The table, row by row:
[ 10  -4 -20 -27  24  38 -10  20   4 -27  34  30  80  37  79 -78  47 -27
   7   5  36 -24  41 -87  50   7]
[ 29  14 -24 -15 -29  68  56 -47  57 -21 -26  42  33 -31  26 -19 -26  78
   4   9  38 -13 -54  23 -68 -67]
[-42 -16  21  35 -17 -60 -14 -74   6  -3  17   5 -61  27 -36  83 -40  26
 -23  -6 -50  12  32  26 -36  36]
[ 68 -10 -24  -8  -4  20  -6  50  37  24   0  21  56  48 115 -37  44   6
 -18 -21  74 -90  -7 -59   7 -58]
[-36  16 -62 -86  50 -88   4  59  26  10  21 -37   8 -22   4 -29 -64 -17
  -1  46 -29  68  33  39   4  13]
[-55  -4  -9  -3  12 -84 -21 -15  -7  17  15 -30 -69 -19  -3  44 -53  -6
  -5  11 -20  49  11  72   0  -6]
[-37   8  11 -28 -26 -69 -53  38  44  53   9 -20 -19 -48  27  56 -30 -23
  -9  44 -36 105  11  57  27  14]
[ 32  37  31   8 116 -51   0  82 -15 -31 -24  19 -54  -6 -32  54  50   1
 -71  62  -3 114  18  10  48  -8]
[-23  28 -37 -82  -6 -71 -38  58  13   8  18 -24  22 -13  15 -21 -39 -29
 -11  55 -19  46  43  61  14   6]
[  64  -42 -103   -4  -34   46   -4   60  -53   20   -4   -8  -41  -32
  -70   10   -9   40   -2   24   -7  -50  -20   32  -53  -13]
[ -24   54   17   39   70   19   76   26   27  -13  -62   90  -17   12
    6    8  -18   14 -105   71   65   56   26  -21  -62   -4]
[ 48  -9  30 -58 -70  81  25   1  59   9 -20 -10 -34  16  -4  35  28  56
 -16  24  34 -28  -7 -50 -74 -18]
[-76   6 -15 -34  48 -91 -28  -2 -25   4  18 -45 -33 -35   7  17 -34   3
   2  74 -41  88  15  84   1 -10]
[ 23 -24 -20  -7 -30  -6  -5  43 -19  42   0 -16 -84 -22 -72  38 -38 -24
 -20 -20 -14   5 -28  46 -53   4]
[-39  23  27  45   4  34  56  13  53  -6 -39  79  16  66  35 -37 -41 -17
 -41  38  83   3  56 -23 -14  56]
[-65  31  13  35  47  21  63  -9  37   0 -39 125  16  -1  -4 -15 -37  17
 -27  60  81  66  35 -18 -86  -3]
[ 27 -56 -48   4  64 -19  23 -49 -67 -46   8 -29  70  33  53 -24  41  11
   2  -8  58 -57  38 -57 -32 -56]
[ 19  35 -16  40 -24 -30  33  10 -35  27  13 -14  79  35  32   4  64  55
  20  24 -19 -59  19 -34   6  22]
[-21 -23   6 -43 -24  58  68 -68   0  24  -9  48 -26  50 -71 -40 -63 -22
 -30 -34  30  -2  -3 -17 -36 -62]
[ -6   8  14  20  13  -8  22   5   8  -9   3  26  76  37  86 -43  74   9
   9   8  24  -4  30 -39  53   8]
[ 15 -58 -41 -53  39  26   8  14  16  -9 -38  80  39 -43 -37 -38  37  68
 -59   2  32  57 -39  62 -26 -64]
[ 50  -8 -14 -36 -11   0  -5  92  66  79 -32  -1   6  20 118 -72  52 -39
   5  41  57 -26 -37 -27  33 -32]
[-38  45  44  32 -11   3  24 -98  47 -14 -27  52 -21 -13 -40  47 -60  52
 -18  25  17  41 -15  51 -79 -30]
[  9  28  28 -46   9  52  23 -47   4  13 -29  56  26  -1 -17  31 -57  23
  26  13 -19  57 -59  11 -32  -2]
[ 50  -3  -9  25 -20   2  51  34 -47  -6  60  -9  81  19  20 -15  44  89
  19  41 -36 -34  52 -17   3  53]
[ 83  20  35  -9  89 -20  20  73  16 -23 -10  38  56 -39   3  57   4  21
 -34  62  37  75  10   8 -23 -51]
[  3 -46  79  47 -43  -7  -2 -79  39  49 -72  49 -37  15  41  62  18 -12
  -5   6  39 -69   0 -16 -28   8]
[ -49  -25    9   -2  -15    9  -35   -6    4   18   -3  -25 -100  -28
  -49   57  -65  -44    6  -16  -10   26  -38   39  -52  -50]
[ 67 -23 -30  22 -38  17 -20  91  34  10  35  13  58 -14  63  35  39   1
  -9  29  30 -37  51  26   0  53]
[ -43  -60   16   55   23  -25    5 -112  -38  -27   -5  -36  -45   18
  -28   75   15   32  -32   -8  -12  -54   14  -24  -50  -29]
[ 74 -32 -74 -19 -18  41 -17 102   3  35   0   9   6 -34  -6 -31  27 -28
 -25  -1  44 -55 -40 -15 -35 -30]
[-34  19   8 -49 -23 -63 -65  25  32  58 -36  -4 -32 -26  29  26 -28 -19
  15  36 -66  71  11  88   8   1]
[-27 -71  -5  36  46 -17  11 -86 -38 -40  44 -45 -16  16  -7  57   7  19
  -8 -33   9 -57  35  14 -50 -27]
[ -3  -8 -52 -18 -18  -2 -26 -17 -12  25 -11 -17 -92 -27 -75  38 -63 -64
 -55 -14   0  31  -8  59 -38 -40]
[-13  32  75  18  52 -14 -33  47  54 -19  28 -16  45  50  33   0 -45 -51
   1  -1  43  34  45 -11  35  47]
[ 10  53  75  69  11 -23  26 -38  16 -11 -11 -43 -26  -5   9  98 -67  -6
 -11  13  18  85   4  25 -79   5]
[ 16  23   8   7  -1   1  21  10  17 -22   0  20 100  15  68 -56  40   5
  29   9  15 -17  17 -75  32   5]
[ -3  10 -36 -53 -10 -46 -31  82  19  15  38 -24  38 -33  23 -46 -16 -13
 -13  63 -19  76  21  52   4 -30]
[ 21 -10 -42 -37   9  12  46  49  13 -18 -15  12  98   8  87 -60  61 -10
  38  19  48 -31  21 -54   7 -36]
[ -30   42    6  -49   85   37   22  -46  -13    4   40  -27   21   17
 -102   46   31   19   45   24   26   -9  -22  -16  -23   49]
[  4 -30 -69 -35  96 -22  11 -23 -10 -63  46 -50  57 -10  42 -38   8  -1
   4  20   2  12  52 -43 -21 -40]
[-42  16  24  23 -49  -1  45 -96  58  -9 -33  66   4   6 -17  32 -78  17
 -19  56  42  34  30  12 -72   1]
[ -11   -6   -5    0  -32   -1  -40   -5  -20   23  -23  -48 -110  -16
 -117   52  -80  -12  -13  -14  -26    8  -24   42  -61   15]
[-31 -67 -26 -31 -65   7  15   5  -3  -4  11 -82 -60  55 -19 -43   2  -7
 -43 -51  40 -31  32 -39  27 -58]
[ 41 -11 -36  29 -35 -21  12  10 -40  30  16   7   4 -17 -43  54 -19  67
  13  14 -54 -21 -21  46 -33  30]
[ 79   0 -73 -47  18  51  40  87 -14  28  29  34  36   3  -2 -45  53   5
 -23  23  18 -46 -11 -29 -41  -2]
[-52  16   3 -74  36  28 -50  20  54 -28 -45  19 -52 -19  14 -20 -27 -98
 -29 -28  37  23  -7  12  -4 -95]
[ 54 -17 -22  39 -44 -11  16 -15 -62  30  28 -44   1   9 -45  64   4  53
  18  40 -41 -35  -1  53 -52  58]
[-26   3  54  22 -67 -64 -38 -25  55 105 -15  17 -28  13   1  59 -94 -32
  -7  26 -52  10  16  54   7  36]
[-40  43  32 -16   0  -1 -13   6 -30  13 -30 -11 -53   3   1  10 -96 -70
 -45 -49 -11  77 -62  25  36 -13]
[ 58 -48   2  28  48  -3  15 -53  -9 -58  26 -41  51  43  15  -7  50  25
 -13 -19  57 -78   8 -46 -38 -80]
[ 71 -48 -86 -36   7  18  28  93 -40  -4  -7   4  -2 -18 -36 -44  35 -11
 -36  27  28 -46 -17  17 -63 -32]
[ 61 -19 -36  33 -55 -21  54  31 -25  31   9  22  21 -10  19   7  16  70
  30  71   0 -74  23 -11   0  22]
[ 35   0  -8 -40 -14  21 -32  83  66  45 -42  44  47  20  98 -71  43 -61
 -19  56  -6  16  -8  -7  29 -43]
[ 99 -35 -89   1  -9  36  20  91 -36  23  15 -16   5 -52 -16 -20  18  38
   6  20  -5 -47 -18   6 -37   7]
[ 11  14  -7 -13  10   7  24  -4   4 -42  -6  14 103  24  98 -35  64  15
   8 -18   4 -19  26 -77  54 -10]
[-31 -13 -11 -58  29  50 -28  55  28 -23 -32 -12 -26  -5 -17 -14 -16 -81
  -2 -28  55  12  -5  10  17 -51]
[ 46   2  34  33 -25  87  11  -2  50  50  27  91  61  -8   5  31  11  73
   8  39  22 -19  46  31  -8  33]
[ 46 -15 -44 -27  73  33  -1 -21   8 -49  43  -3  58  18  56 -54  54  -4
 -25   8  63 -68  34 -58 -26 -56]
[ 18 -25 -65  -4 -27   8  11  33 -40  42  -5 -38 -53 -11 -82  48  10   3
  18  22  -7  -9 -50  33 -47   1]
[ -4 -21  -9 -67   8  42 -38   8  46 -26 -28  22 -36 -30   0 -50 -13 -67
 -45 -49  48 -16 -12   7 -55 -40]
[ 30 -24   5 -10 -74  22   3  33  62 -21  -1 -29 -54 -32 -12  63   5  63
   2  51  -1   8  30  17 -53  11]
[ 41 -16 -35 -46  35  29   9  67  57 -28 -40  32  68  36  35 -60  48  21
   0  25  68  15  -1 -18  -8 -10]
[-48 -38 -47 -53 -11  38   8   9  28 -20 -57 127   6  35 -39 -46  36  56
   9  53   9  15  -1 -13   6  -1]
[ 55 -32 -96  -7  -8  14  15  70 -25  35  18 -28 -21 -44 -61  27 -27   2
 -45   8  32 -42 -25  20 -54 -10]
[ -8  13 -26  62 -49 -52  13 -14 -51  30  17 -14 -67   6 -91  94 -30  50
  10   7 -55   7  -6  37 -35  44]
[  5  -1 -75 -81   8 -24   4  83  63  -2  31 -44  33 -34  49 -70 -45  -9
  20  61 -19  51  25  -5  -5 -31]
[-73 -15  12  37 -12 -24   3 -45   3  -6  41 -42 -53  63 -72  29 -16  -5
  -7 -48  -4   3  21  51  11  70]
[-18  -7  -2 -19 104 -47 -14  76 -17 -27 -50  35 -32   2 -62  36  35  29
 -73  43  26 110  -7  44  51  16]
[-74  15  92  37   1 -47 -17 -73  -2 -34  13  48   0  27  25  19  17  22
  19 -17 -21  37  30   1  48  41]
[ 37  14  16  48 -34 -56  71 -28  -7  -2  14  16  64  38 -20  23  49  98
  49  41 -43 -32  11  -9  37  65]
[-63  -4 -26  13  24 -47 -17 -37  -5 -16  33 -48 -25  10 -33  45 -34  33
  20  18 -30  52  31  18 -21 -27]
[ 37 -28  34 -28 -49  -8 -29  56  55  46 -64  28  45  32 101 -46  39 -12
 -17   5  33 -75 -44   7  26 -42]
[-81   4  66 -27  -3 -17 -50 -65  -2   1 -19 -18 -65   4 -33  24 -33 -47
  -9 -52 -13  79  13  24 -24 -29]
[ 51  35 -24 -17  47  29 -27  77   5 -41   7   9  86 -41  50   2  13  15
  21  41  -3  15  -2  -7  14  48]
[ -15  -49  -17   -3  -35  -22  -36    1   -6   16  -34  -18 -107  -35
  -80   42  -42  -37  -26  -10  -14   18  -26   52  -49    3]
[-22 -12  24 -36   9  27  -9  19  46 -38  -6  18  82  34  74 -62  64 -69
  -8 -35  26  20  13 -59  53 -57]
[ -19   -4  -24   -9   -9  -11  -48    4    5   -8   -3  -34 -108  -25
  -78    4  -41  -83  -20  -29  -22   20  -52   71  -55  -25]
[-45  43  68   2  20  -6   2 -31  25 -17   1  21  62  59  49 -29  28 -47
   7 -10  16  13  26 -59  57  -4]
[ 27  -8  -5 -48  49  21 -26  46  50 -47 -28  36  18  12  46 -49  23 -91
  14  -7  59   9 -11 -27  56 -83]
[ -3 -44  47  73 -30  31   8 -86  14  27 -50  29 -44  49  72  45  38  -6
 -20 -21  41 -70  -2 -53 -27 -31]
[-29  -4 -33 -32  56  29   7  37  -9 -34  74 -30  61  30 -17 -30  52  43
  49 -15 -11 -31  33 -29  19  56]
[ 43   7 -20  25  11  15  59  33  -9 -13  24  14 101  25  25 -29  72  58
  27  38 -28 -55  23 -36  37  25]
[-74 -19 -34   7 -23 -15  40 -38 -25   6  -2 -39 -85  -9   6 -10 -30 -38
   7 -19  14  29 -22 -20  20 -58]
[ 66  35 -78 -48  -3  57  38  46  69 -11  16  31  59  13  50 -43  77  25
 -30  16  62 -42  14 -43 -18  13]
[-51  54  76  45  19 -38  13 -68  27 -46   5   9  57  57  58 -26  22   5
  31  -6   7  -7  42 -53  72  14]
[  0   9  -3 -37 -15 -93 -31  37  48  56  -7   0 -42 -29  39 -10 -47 -38
   0  84 -53  59  14  70  30   6]
Each group lies on its own hidden line, plane or larger flat surface, and a surface may be shifted away from zero. Groups are numbered from 0 in the order they first appear among the rows asked about.
Some new rows, each followed by its group:
[-24 -20 -40 -11  13 -81 -15 -55 -39 -25  39 -63 -27 -16 -26  25 -31  28
   8  11 -60  53  29  21 -24 -25] -> 0
[-10   9  40  44 -28 -23  44 -56 -75  22  -6 -11  25   3 -52  55  -9  97
  30  35 -51 -21  14  31  -7  71] -> 1
[ 46 -36  -9 -40  94 -10  11  68  14 -21 -48  88  26 -13 -16  -3  39  78
 -88  76  54  85 -23  42 -25 -52] -> 2
[ 32 -27 -17 -48 -13  39  24  18  68   5  54 -16  73   1  49 -41   0  34
   7  26  38 -26 -53  27 -53 -89] -> 2
[-34 -26 -29  34  20 -47  20 -82 -34 -26  28 -51 -47   3 -38  33 -14  20
  22 -15   6  -9  14  15 -12 -12] -> 0
[-21  -3  22 -17  95 -51  10  -9 -26 -38 -27  47 -60 -33 -70 109 -22  39
 -93  41  17 127  11  54 -19 -34] -> 2
[ -1  -1 -48   9 -38  33  -6  16 -29   7   4 -26 -89 -22 -93  36 -58   5
 -15   2 -27  20 -14  53 -38   1] -> 1
[ 39 -40 -33  -8  15  -8 -22  19  30 -14  44 -45  47 -59  43 -23   6  56
 -14   5  18 -18 -50  47 -16 -83] -> 2
[  6   3 -11 -20 -51  62  40 -53  55  27  -1  43   8 -26   9 -32 -41  42
   3  18  20  -3 -56   8 -76 -60] -> 2
[ 76 -17 -72   6 -43  -8  14  71 -28  21  48   0  64   7 -30 -29  29  77
  -6  62 -24 -41  23 -15 -22  10] -> 1
[ -67  -50  -18   11    3  -36   -6  -34   -4  -20   57 -127  -38    5
  -45   27   20   11   32   20    4   16   12   -4    1   64] -> 3
[ 20  -3 -13 -18  20  49  20 -68 -16  45  55  79  60   0 -32 -14  41  42
  41   6   9 -24  41  -7 -18  19] -> 3
[ -27  -42  -79  -33  104  -21   42  -26  -39 -102   80  -43   34    3
   -4   -2   -6   52    2   -6   16  -21   29   -1  -31  -37] -> 0
[-14 -11  44   6 -57 -20 -30  -4  70  65 -55  23 -14  19  52  25  15 -45
 -23   6  -9 -41  -9  32  15   5] -> 0
[ 24   5  51  22  76 -47 -68  81 -16 -23  37 -67 -12  35  45  11   2 -31
   5   3  -7  23  19 -22  42  47] -> 2
[ -84   62   62   45  -22  -64  -19 -104    2  -20   15   -3  -41   28
   -3   17   -5    4   15  -22  -29   41   48   -2   41   -3] -> 1
[ -5 -41   3 -13 -16 -13 -54 -52  21   0  -1 -20  -3 -44 -47  59 -10  79
   3   3 -23  44 -62 106 -42 -17] -> 2
[-50  -6  50   6   3 -66 -10 -63 -17  11  -2 -33 -48   9 -26  39 -34   0
  -1  -8 -41  49  -7  16  17  13] -> 1
[ 28  36  19 -11  37  59  32  -7   4  69 -30  85  61 -86  -1  26 -18  26
  10  15 -15  15 -47 -21 -14 -36] -> 3
[  35  -34   39   39  -50   38   24  -36   48   62  -56   51    6   62
  109  -17   63    8  -27    7   33 -100   23  -17   14  -13] -> 0
[ 52 -18 -30   7   3  -9  54  66 -10 -23   9  10  72  18  75 -53  46  27
   2   8  19 -50  34 -54  35  21] -> 1
[ 61 -39 -28 -25  46  34  34  16  53 -14   5  61  46 -21  23 -41  16  69
 -64  91  62  32 -44  20 -64 -62] -> 2
[-21  -2  22  63 -55 -67 -22 -33 -18  16  -6 -24 -44  -7 -92 103 -32  20
  19  29 -66  18 -17  30 -27  66] -> 1
[-66  11  29 -27 -17 -44   7 -48  19 -19 -18 -66 -63  -8 -47  87 -48   2
   1  40 -11  41 -42 -35 -49  13] -> 3
[-28  -8  45  70 -33 -41 -13 -72  -9  20  14  13  12  19 -45  67 -39  13
  14 -33 -53  18  41  55  -4  34] -> 1
[ 75 -27   0 -34 102 -61 -34  72   8 -64  28 -25   4 -20   8  40  52  14
 -59 -17  29  75 -21  10  23 -43] -> 2
[  48    1  -64  -75   35  -28    2   87   35  -14   19   17   51   39
   81 -109   48  -22    5   54   35  -19   12  -18   35  -51] -> 0
[ -2 -67  26  23 -97  -7   8  -2  -2  37  31  -4 -71  71 -32 -38 -45  -1
 -65 -41   8 -27  51  24 -14 -27] -> 3
[  13  -59  -40  -69   28   45   -6   78   19  -12   -7  -18  -68  -46
  -26  -33  -30 -106  -34  -25   50   10  -47   15  -13  -29] -> 1
[ -7  13  33  53  20 -35  25 -35 -33 -10  15   0  71   6  19   7  44  62
   2  15 -23  -3  32  -3  20  47] -> 1
[ 20  81   6 -24  66  37 -17  16  31 -18  23  15  70 -14 -14  42   3  25
  78  33 -12 -14  -6 -35 -32 102] -> 3
[ 34 -30  -3 -33  -8  72  53 -60  -8  54  18  78  69  10  16 -39  -9  46
  43 -32 -13 -42  31  26  32 -30] -> 3
[-27  -8 -25 -36 -29   6 -16 -28   4  18  16 -20 -93 -37 -82  70 -39 -38
 -42   7 -23  25 -28  37 -52 -20] -> 1
[-39  11   4 -30 104   0 -11  42   9 -25  -5  37   2  58  11 -17  26 -23
 -45  49  43  58  53 -35  59  28] -> 2
[  6  42  62  43  70 -10  51  73  33 -19 -40  45 -46  75  21 -11 -60  -7
 -53  41  39  56  53 -45 -12  39] -> 2
[-19  -2   5 -83  19  19 -32 -24  45  -4 -14  -6 -39 -18   3 -44 -19 -92
 -22 -16  60  51 -29   0 -26 -83] -> 1
[ 81  16 -26 -32  47  30  -7  20  68  -3  25 -31  81 -42  67 -28  -1   9
 -14  36  42  14 -35  -3 -32 -91] -> 2
[ 43 -29 -21  20 -19 -12 -20 110  17   7  31  29  34  49  83 -76  15   6
 -51  -5  20 -15  15  -4  43  31] -> 3
[ 66  16 -13 -25  63  -3 -47  25  33  -8  24 -80  38 -43  22  32 -16  24
   2  -3  -2  -3 -24  18 -17 -74] -> 2
[-55 -76 -56 -37 -36  14 -25 -54 -11  -6 -16  25  -2 -20 -84  -1   6  82
  29 -28 -30  71 -49  70 -30 -54] -> 2
[-79 -40 -19  -1  60 -57 -10 -62 -47 -32  49 -75 -25  -9 -35  86 -36  54
  12   3 -46  27  24  41 -51   3] -> 0
[ 90 -17 -48   4 -15  16  32  87  -8  -3  -9   9  74   7  44 -26  50   2
  32  10  -7 -58  -4 -20 -33   1] -> 1
[-33 -20   2  22 -60   8  -7 -77  42   4   3   2  -5 -20  -8  39 -82  21
  39  22 -15 -27 -44  52 -50 -42] -> 2
[ 13 -60  29  37 -44  45  -1 -49  33  15 -10  35  17  50  97  16  36 -21
 -22 -35  57 -77  -6 -85 -11 -42] -> 0
[-66  -7  26  -1 -16 -29 -38 -49   4  11 -15 -17 -82  -2 -66  49 -33 -35
 -18 -38 -29  36 -39  19  -1  15] -> 1
[ -8 -17 -50 -69   7  63 -10  56  32  -7   0 -10 -13 -20  -6 -27  -6 -44
 -27   3  59   8 -45  16 -41 -11] -> 1
[ -2  19 -21  66 -46 -35  13  -4 -55  37   2 -30 -48 -16 -53  77  14  73
  34  37 -43  -6  19  24   7  66] -> 1
[-54  -9  50 -50  40  13 -25 -28  44  -3  -3  59 -10   3  86 -40  -9 -65
 -13 -20  60  38 -31 -36  27 -59] -> 1
[-105   29   98   23   30  -45   -3  -90   38  -25  -36    9  -22   30
   62  -10  -21  -24   12  -30  -39   23   38   21   43  -12] -> 1
[-16 -59 -42  14  -3 -11   3  45  12 -39  65 -56  38   3  60 -83  50   5
  -5   8  44 -41  38 -57  41   9] -> 3
[ 68  28 -36 -28   4  38  30  85  22  -6  24  -6  82  15  68 -60  32 -21
   9  27  40 -48  22 -42  14 -20] -> 1
[-34  -9  -9  16 -21  11  43 -16   8 -40 -38  84 -45   4 -80  17 -14  69
 -53  45   8 100 -28  37 -69   0] -> 2
[-52  51  66   7  34  -7  -1 -65  44  16 -18  16  33  23 112 -51  18 -37
   8 -54  -4  54  17 -59  37  -9] -> 1
[ 85 -11 -35 -55  50  46   4  58  48 -30   9  17  51   0  42 -45  33 -35
  13 -16  32 -41 -39 -21   8 -24] -> 1
[ 24  48  47 -40 -70 -17  -8   6  56 -14 -17 -28 -71  57 -25  91 -15   4
 -31  23   9  37  -5 -14 -45  79] -> 3
[ -29  -15    8  -52   38   33  -45   24   36    4  -12  -23 -111  -20
  -34   16  -52  -85  -35  -31   27   44    9    8   -4  -62] -> 1
[ 54  -5 -22 -40 -26  35  22  80  30   1  24  -7  28  56  63 -69  42 -41
 -17   9  39 -20 -25 -84  20 -34] -> 3
[ -9 -35 -45 -41   4 -26  16  36  16 -23 -18 -97 -55 -36  35 -14 -10 -19
  12   8  33   8 -62 -70 -13 -31] -> 3
[-15 -59 -22  -6  -1   6  29 -68 -32  60  55  56  42  14 -25 -91 -15  -4
  11 -49  15   0  13  11  24 -67] -> 3
[  4  37  -5 -63 -45 -84 -60  71  41  29 -26   8 -18 -13  69   2 -25 -19
 -37  81 -44  58  16  75  45  32] -> 0
[ 77  -1 -60  55 -47 -12  39  58 -30  18  15  10  78  13  37 -18  41  63
  22   9 -19 -69  17 -15   1  50] -> 1
[ 58 -40 -30 -40 -41   4  29  84  83  -8 -46  16  12 -14  93 -17  15  -2
 -25  30  33 -32 -10 -18   8 -73] -> 3
[ 53   6 -15 -35  42  34   5  56  67 -10  11 -29  80   3  60 -12  38 -28
  -8  10  34 -10 -15 -19  -3 -35] -> 2
[-76 -47 -49 -36  -9  35  19 -20  -4   5 -23  72 -14  76 -15 -56  12  48
  20  -2 -21  16   5   0  -6  65] -> 2
[-39   1 -57 -15  42 -26   4 -76 -47 -79  63 -48  -7 -27 -12  39 -29  32
 -11   5  -7   6  38 -36 -24 -14] -> 0
[-17  64   7 -93  39  67  46 -31   2 -11  -6 -20  29   0  -2  28 -20 -10
  19  -7  49  -3 -70 -74  -7  52] -> 3
[ 14   5   4  10  32  28  73  64  48 -21   4  78  66  51  47 -78  23 -14
 -17  17  80 -10  25 -68 -25  -6] -> 2
[-60 -68 -44 -85  19   5 -44   8 -45 -16 -25  25 -23   5 -54 -16  66  67
  13 -16 -38  60 -54  75  38 -17] -> 2
[ -5  33 -14 -43  10 -76 -28  57  42  55  -1  12 -24  -7  35  14 -26 -35
 -23  77 -52  33  37  54  61  -5] -> 0
[ 27  -8 -20   3  -3  62  26  -5  32  -2  25  59  67   0  25 -64  -2  42
 -10  17  71   0 -21  10 -56 -93] -> 2
[ 36   1 -38  30 -51 -37  -4  25 -39  32  26 -32 -13  -3 -81  61  15  77
  -9  51 -27  17 -20  40 -49  49] -> 1
[-17   8  33  68 -49 -58 -13 -75 -47   8 -41  -1 -21  17 -61  71 -36  40
  18  -1 -78  31  -2  12 -10  43] -> 1
[ -41    8   39   42  -44   23   30  -70   55    5  -15   19  -15  -14
  -30   38 -104   26   -9   17   30   20  -23   31  -95  -39] -> 2
[ 99   4 -90 -10   6  51  15  99 -19  -7   7  15  38   3  29 -42  33  16
   2  28  16 -61  -7 -41  -4 -24] -> 1
[ 91  50  32  36  99  -7  30  67  54 -30  39 -40  63 -37  10  21 -19  -1
 -19  42  67  66  -1 -44 -41 -92] -> 2
[  11   29  -22 -117   35   22   24   -8  -28  -55   -7  -98   18   30
    5  -20    1  -49    8  -27   28  -16  -85  -74   15   -6] -> 3
[ 64   8 -41 -14   0  15  37  52  21   0 -23   3 107  16  25 -36  64  13
   5  38  15 -62   4 -53  19   4] -> 1
[ 26  15 -35 -31   1  18  22  64  41  -8  15  18  72  21 127 -54  64   2
 -11   1  49 -73  -3 -61   7 -53] -> 0
[-75  41  65  81   1 -54   6 -49  17  -4 -12   8 -43   9 -42  78 -81 -23
 -17  19 -13  73  26  15 -61   9] -> 2
[ 14   2  37  18 -77  16 -26  -7  72  63 -65  41   6  32  70  26  21 -28
 -13  -5  18 -51 -16  26   9 -40] -> 0
[ 20  36  20   0  91 -17  67  26  22 -22 -54  98 -40  -5 -33   9 -23  14
 -67  61  63  75  44   7 -45  17] -> 2
[ 41  20   9 -57 -24  76  40  19  15   5   2  13   7  24  -5 -44  33 -27
 -16   7  76 -23  -9 -66 -59 -38] -> 3
[ 54  -9 -27 -25 -66 -15 -33 120  52 -48   8 -46 -41  29  71  15 -10 -40
 -56  11  18  19  11  -5  13  10] -> 3
[ 19  14  26 -31  55 -30 -51 100  18  -9  13 -45  30  22  30   2  69 -17
  46  37  -4 -18  -2  -2  51  27] -> 2
[  -3   -6  -17  -77  -26   28   59  -42  -24   32  -27   54  -33   32
   -3  -40  -35  -25   -2  -42   28   12  -75  -22  -38 -106] -> 3
[-32 -29  -7  80 -54 -64  10 -48 -27  23  26 -23 -40 -18 -67  72 -16  63
  19  10 -58  -3  -3  58 -34  59] -> 1
[ -18   47    9  -49   43   48   12 -108  -23   16   52  -17   24   34
  -86   17    2   67   55   14   26    5    1  -28  -42   48] -> 3
[-51  -1  -1 -46  53  46 -13  -4  57 -12 -41  32  -8  -8  63 -42   2 -84
 -13 -17  46  49   4 -37   3 -62] -> 1
[-32 -21  12  -6  40 -85 -16  24 -70 -22   1 -38   1  53  20 -44 -51 -59
 -24 -52 -12  35 -44 -35  70  37] -> 3
[ 13 -43  40  79 -77  12 -13 -48  73  14 -13  51 -42  26  26  45  13  23
  -5 -29  21 -91   4 -11 -24 -40] -> 0
[  2 -24  17  44 -37 -19 -23 -45  -7  -9  23   4 -80  -8 -30  79   4  52
  23   7 -40  47  12  10 -44  44] -> 3
[ 10   8 -54 -53  15  -7 -16 116  59  42  11 -19  55  -7  97 -66  20 -61
  -4  52  24  22  30  -8   4 -60] -> 0
[-22  -3 -27  -4  85   4 -11  83   3 -55  35 -51  30 -54  40 -68  66   5
  20  47   2 -15  24 -35  -4  44] -> 3
[ 13  -3 -21   0   3  28   7  98  73  41 -22  47  43  21 107 -56  35  -7
 -13  56  32 -21 -23 -30  14 -45] -> 0
[-64   2   7   9  36 -90  34 -94 -37 -42  55 -53 -31   5 -43  47 -56  46
  -6  17 -60  28   4  32 -13 -32] -> 0
[ 14   7   2 -33 -23  41  15 -28   0  16   1  -7  -9 127 -54  29 -11  65
 -29 -40  31 -44  52  -7 -36  56] -> 3
[  -2  -29  -15  -60   36   80  -41   22   47    3  -22    3  -81  -49
   -8  -17  -18 -112  -39  -28   53   -5  -48    3  -32  -39] -> 1
How many dimensions does each group's flat surface have? From group 0 on:
3 3 5 7
